The same turns and mirrors carry the whole set onto itself and the rows of a family onto each other. Which other rows belong to the same family as each row named below? List them in the order they appear above.
These 32 rows form 4 families of 8 rows each.
Z_604: [ -1  13  22  -2 -23   6 -10   5   4   4   9]
Z_905: [ -5  10   4  11 -31  22 -20 -15   0   1 -12]
Z_838: [-12  10 -12 -23  -8  18   5  -4  -8  -7 -24]
Z_629: [ -8   6  16  -2 -10  -9 -18 -22   0 -18 -16]
Z_659: [ 22 -15   5  13 -24  -5 -16  -5 -11  12  11]
Z_447: [-16  11  12 -14  -2  -7 -19 -11 -12  -8  -9]
Z_762: [-12   8  16 -15 -21   4  -2   5  -8   2  19]
Z_966: [ -3   1 -18  -2 -24  19 -22 -18   5  -7 -24]
Z_236: [ -4  13 -15 -22  -8  13  -2  12   1  -7 -11]
Z_582: [ 21 -17  14  22 -17   1 -13 -16 -10   0  -1]
Z_842: [-10   2 -23 -20  -3  12   9  14  -8   0  -9]
Z_292: [  4 -13   5  -4  11 -16  11   0 -11  -4   2]
Z_636: [ -3  -1  14  -1  -9 -11 -14 -17 -27 -15 -11]
Z_28: [ 23 -17 -14  13 -25  17   4   7   2   7  -5]
Z_947: [ 11 -14 -21   4 -12  13   6  18   5   7   6]
Z_536: [ 16 -17 -23  -2   3   7  -5 -11 -17  -7 -22]
Z_124: [ 13 -15  -5 -17   1 -11   6   9 -21   0   0]
Z_881: [  9 -16 -29  -1   1   4 -11 -15  -1  -8 -24]
Z_630: [  0   7 -12  10 -34  16 -22  -2  15  -6 -17]
Z_165: [ 10 -10  14   3  -3 -13   7  12 -16   9  10]
Z_54: [ -5  14  10  -3 -36  12  -8  14   8   3  10]
Z_155: [-16  16 -10 -18   2  10   1   9   5  -3  -7]
Z_652: [ -3  10  18   8 -24  -2  -1  12   8  -3  14]
Z_952: [ 15  -1 -16 -10 -23  17   6  12   8  19   0]
Z_45: [ 23  -7 -12   7 -20  12   1  21   3  11   1]
Z_583: [ 19 -12 -21  10 -14   3  -9 -10 -12   6 -33]
Z_161: [ 10 -20 -11   4   4  -3  -2 -18 -16  -2 -25]
Z_612: [-10   3  10 -10  -3   3 -19 -23 -10 -19 -13]
Z_407: [ 10   4  -9   6 -30  26 -15  -8   8  -9 -21]
Z_735: [  5  -5   7 -11   9  -9   2   5 -17  -1   9]
Z_449: [ 21 -21   3  22 -26  -5 -12 -14  -3  -5  -2]
Z_508: [ 14 -10  17  12 -28  -7 -22 -19  -1   0  -4]

Same family as Z_952: Z_905, Z_838, Z_659, Z_762, Z_636, Z_124, Z_583
Same family as Z_449: Z_629, Z_292, Z_947, Z_881, Z_630, Z_155, Z_652
Same family as Z_612: Z_604, Z_236, Z_582, Z_536, Z_45, Z_407, Z_735

The same turns and mirrors carry the whole set onto itself and the rows of a family onto each other. Which other rows belong to the same family as each row named below? List them in the order they appear above.
These 20 rows form 5 families of 4 rows each.
Z_879: [ 14   2  -2  -5 -14 -12  -5 -19]
Z_302: [-24   2   5   2 -25  -3   5  -1]
Z_465: [-15 -27  11  29   0 -15 -17 -10]
Z_373: [-17 -20  14  34   7 -19 -12 -18]
Z_527: [ -9  -7   3  32  15   7  -4 -34]
Z_797: [-13  -6  -8  22   6  17 -12 -35]
Z_340: [-17  -4   9  -6 -21 -10   6  -8]
Z_691: [-31   7  -3   3 -22  -3   6 -15]
Z_261: [ -1 -20  16  30   2 -20 -18 -15]
Z_440: [-23   2  -6  27   4  17  -8 -26]
Z_728: [ 10   3  -3  -2 -17 -19  -2 -22]
Z_121: [-14 -20  14  33   7 -13 -19 -15]
Z_872: [  2   7 -11  -8 -15 -13  -5 -17]
Z_352: [ 11  -7   4   0 -12 -24  -5 -25]
Z_643: [ 13   0 -10   6 -16 -17  -3 -29]
Z_792: [-28  -4   1   9 -30  -8   9 -10]
Z_992: [-24   6   4   2 -26 -11   8  -9]
Z_644: [-21 -15   6  40  11 -14 -10 -12]
Z_478: [-18  -5  -3  27  11  13 -13 -33]
Z_413: [-19  -1  -7  27  13   7  -6 -36]

Same family as Z_879: Z_302, Z_373, Z_413
Same family as Z_992: Z_728, Z_121, Z_478
Same family as Z_340: Z_527, Z_872, Z_644

